In the rows, 128 means zero.
First come named moves, each a turn or a mirror, each shown by rows before and after it. For each pair of rows after them, which moves, in which order, take the first row to the second? The first pair is done for you.
Q_664:
[131  94 128 170  96 122 193 104 134  61 121 142  79 188 128  58 133 144
 153 122 137 136 123 130  99] => [128  80 119 158 118 129 197  97 142  86 115 149  78 167 120  57 166 148
 158 124 131 143 103 119  84]
[108 108 158 185 126 118 143 119 131  88 123 137  96 153 144 121 106 140
 127  93 119 129 145 134 108] => [106  86 149 170 157 125 149 114 139 116 114 144  96 125 131 122 151 148
 136  98 108 136 116 118  85]
[128 138 122 124 118 120 137 133 123 128 134 126 154 134 125 130  97 130
 121 127 124 127 147 140 134] => [125 121 113 114 138 125 140 130 126 152 124 133 152 114 117 131 130 136
 129 128 116 132 125 125 116]
Q_505:
[122 151 124 107 143 148 135 103 103 104 121 147 126 133 113 124 131 139
 123 112 130 167  92 141 167] => [143 148 120  99 138 141 117 119  91 134 119 124 135 115 100 142 147 126
 118 117 151 154  93 139 164]
[128  84 135 165 114 158 114 144 157 135 140 135 150 118 157 124 153 150
 134 114 103 116 129 105  97] => [129  85 137 165 114 153 110 148 156 141 138 132 151 116 155 126 156 149
 132 115 106 115 129 103  96]
[ 73 119 129 109 179 134 141 120 160 131 140 141 139 106 157 108 126 194
 137 133  77 119  89 126 141] => [110 115 121  92 170 120 106 153 135 186 130  96 160  76 137 141 154 175
 124 140 114  97  93 123 133]
[ 97 151 125 103 154 134 134 113 135 142 139 139 121 142 122 132 172 151
 133 114 124 171 102 153 159] => [112 149 121  96 150 126 122 126 127 162 133 122 130 129 114 143 182 143
 128 118 132 162 101 149 158]
Q_703:
[120 112 145 135 129 136 153 112 169 109 128 144 126 151 150 107 122 143
 163 136  94 120 130 105 105] => [121 110 145 135 130 136 149 114 167 110 128 143 124 148 150 109 123 145
 162 136  97 120 129 106 106]
[173  95 100 121 125 132 117 104 137 135 112 138  98 116 139 124 143 160
 128 124 111 131 115 108 149] => [177  90 104 131 107 125 110 113 140 132 114 129  94 120 144 123 136 156
 136 126 125 124 128 112 148]
[132 105 113 144 128 119 127 130 145 104  95 136  98 131 125 103 152 127
 130 128 149 144 117 145 117] => [130 112 115 146 125 119 129 128 143  94  95 143 102 138 127 100 140 125
 126 124 148 144 116 147 124]
[116 164 122 118 126 133 153  96 116  63 139 154 128 174 163 102  90 129
 127 109 114 154 106 138 157] => [115 138 108  88 177 146 159  90 122 119 130 162 138 133 145 115 152 140
 131 115  90 157  67 110 127]
Now pairs of rows:
(two moves a pair)
[131 148 100 133 162 115 121  84  92 103  77 162 102 116  75 119 139 123
 107 115 149 177 110 147 154] => [155  97 106 144 137  97  96 115 116 136  73 120  93  98  75 125 160 126
 134 133 189 149 131 137 111]  Q_703 then Q_703
[105 143 156 113 130 108 157 116 172  90 180 162 137 170 156 137 101 155
 173 124  71 105 151 107 108] => [162 139 149  90 104  86 105 160 137 164 166  97 165 128 127 187 133 127
 153 133 127  73 161 106 105]  Q_505 then Q_664
[104 107 140 133 107 100  96 173 107 161 141  83 166 149 111 154  98 153
 128 154 134 102 139 108 121] => [ 82 152 137 119 133 118 120 141  86 130 144 126 171 165 112 150  83 153
 101 140  93 129 119 114 160]  Q_703 then Q_703
[142 177 145 115  88 125 117 138 110  98 135 129 124 155 134 145  71 112
 123 104 129 135 161 150 158] => [147 184 127  79 136 140 123 127  92 147 127 139 145 120 110 170 119 110
 103 107 102 144 122 130 158]  Q_703 then Q_505
[120 186 118 114 155 146 140  92  93 128 111 132 134 135 110 140 120 124
 103 119  89 151 114 126 152] => [135 188 119 110 138 140 128 106  82 139 108 117 139 131 109 151 113 114
  95 121 106 142 123 131 155]  Q_505 then Q_664
[101 195 129 106 134 121 154 114  95  95 147 149 141 162 137 135 119 131
  89 112  96 154 128 141 184] => [139 171 118  82 136 108 122 142  81 171 133 106 160 117 113 173 170 117
  86 125 127 132 121 126 157]  Q_505 then Q_703
[ 82  93 108 131 172 113 134 102 128 127 123 144  71  72 111 102 187 156
 171 150 147 153 103 136  95] => [ 86 116 128 167 108  95 122 114 123  67 132 129  59 118 133  86 115 143
 169 143 184 141 153 168 123]  Q_703 then Q_703
[131 130 141 164 114 140 135 129 162  86 214 141 140 170 191 138  64 122
  96 138  70 106 148 108 140] => [176  99 119 123 139 132 100 160 145 192 189  94 164 102 154 186 153 110
  91 154 102  92 118  86 108]  Q_505 then Q_664
[132 118 108 107 138 133 135 139 118 173 131 149 132 116 117 127 136 131
 127 122 130 124  93 109 123] => [137 124 121 133  91 116 122 154 117 139 137 130 121 144 133 116  92 125
 130 121 160 112 128 130 133]  Q_703 then Q_703
[141 150 117 142 112 105  93 148  95 143 134 106 140 129 127 140 115  86
 123 110 154 128 132 171 145] => [ 96 133 112 147 160 130 137 104 129 112 136 163 116 137 139 100 127 117
 146 107 102 161 100 159 132]  Q_664 then Q_505
